One turn moves each row of this set onto another row. After a few examples, where does it send each row asked below?
sogag: [-32 -11 -11  44  13 -13 -33  15  -3  23 -31   9  58  17 -13  -4 -25]
nema: [-29 -13 -11  32   2 -13 -42   5 -11  21 -23  18  53  22 -14 -17 -27]
dit: [-20  42   0 -28  -8  -9  44 -20  15   0   1 -15 -23   9  41  -3  -8]
mivi: [-23 -17 -17  30   7  -8 -46   5  -6  23 -18  19  53  25 -17 -15 -31]
leb: [-20 -16 -17  33   8  -6 -37  11   2  26 -18  15  53  27 -20  -7 -32]
Leso: [ -7  -7 -12  64  15 -26  24  32  61 -27  22 -19  10  10  -2 -21 -12]
kig: [ 32  16   7  11  51   9  -8  47  10 -22  28   6  49   2 -32  20 -33]
venug: [  5  20  25  25  51  -3   2  56   1 -34   2  -5  61 -15 -20  25 -19]
gab: [-22  43  -3 -13   2  -9  53 -11  20   2  -4 -21 -19   4  40  10  -8]
Rovos: [-19  29  41  21  28 -20 -14  44 -30 -45 -10  -3  61 -19 -10  10  -5]
Nebev: [ 16  18  19  29  45  -5  -3  44  -2 -26  12  19  55 -18 -30  31 -21]
vegi: [ -6  24  33  30  33 -20  -9  39 -23 -36  -2  14  60 -27 -18  20  -8]
Pif: [ 14  23  18 -21 -16  -6  36 -10  23   8  -5 -11 -44  13  17  -8 -15]
vod: [-11  26  38  13  14 -24 -23  21 -45 -42   6  25  54 -21 -17   2  -6]
pulib: [ 35  13   5  13  38   2 -15  29  -2 -16  33  35  47  -6 -40  20 -30]
ribo: [ 32  15  12  -6  16  -3 -33  15 -19 -24  42  42  43   1 -37  -2 -32]
Zezi: [  8  21  27  -4   4 -16 -35   8 -41 -36  28  40  48  -6 -27  -8 -19]
Padar: [-33 -10  -6  38   6 -13 -39  10  -9  19 -30  12  56  16 -11 -11 -23]
Mibib: [-28   0   8  66   5 -42  22  31  42 -42   1 -25  17  -3  11 -30   1]
mem: [ 10 -10 -20  39   4 -22  11  18  62 -22  43  -5   4  25  -9 -36 -27]
nutu: [-24  44   2 -17  -8 -13  47 -14  15   1  -5 -19 -17   6  41   1  -8]
moba: [ 10  20  23 -24   3  -6 -41  12 -33 -37  35  26  45  12 -22 -23 -28]
vug: [-43   5  12  47 -19 -47   5  13  16 -50   8 -10  12   5  15 -49   4]
Tesaz: [-23   1   4  25 -30 -44  -8  -2  19 -46  28   4   5  18  10 -65  -9]
sul: [ -4  29  30 -11 -21 -17  40  -7  12   0 -23 -18 -39   5  27  -7  -3]
zoge: [-15  39  -6 -19   3  -5  55 -11  27   6   2 -21 -22   7  39   9 -10]
dogaf: [-10  38  -9 -24   1  -2  50 -15  29   7   5 -15 -22  12  34   3 -14]
Mesek: [-13  30  42  -7   6 -22 -32  22 -44 -48   9  10  54  -2  -8 -14  -9]
kis: [ -3  30  28  -3 -11 -16  48  -4  17   0 -25 -23 -37   1  25   3  -1]
bodal: [ 17  24  18 -13  -7  -5  49  -4  33  10 -10 -16 -44  13  17   2 -14]
Kegof: [-23 -14 -13  42  14  -7 -34  13   1  28 -24  12  56  22 -17  -3 -27]
suzis: [  7  25  21  -3  -3  -8  50  -1  28   7 -18 -23 -39   2  20   6 -11]
bir: [ 34  13   7 -18  28   8 -27  24  -3 -24  45  22  43  19 -34  -4 -40]
did: [  1  -8 -11  21 -19 -30  -8   2  39 -33  45   6   0  33  -5 -55 -21]
tubav: [-11  38  -6 -29  -5  -4  45 -21  21   4   6 -11 -23  13  37  -2 -14]
limef: [  4  28  26 -17 -24 -13  36 -16  12   2 -11  -9 -45  10  22 -12  -7]

kis -> sul
dogaf -> zoge
Padar -> nema
Where do these go?
Mibib -> vug
ribo -> pulib
Rovos -> Mesek

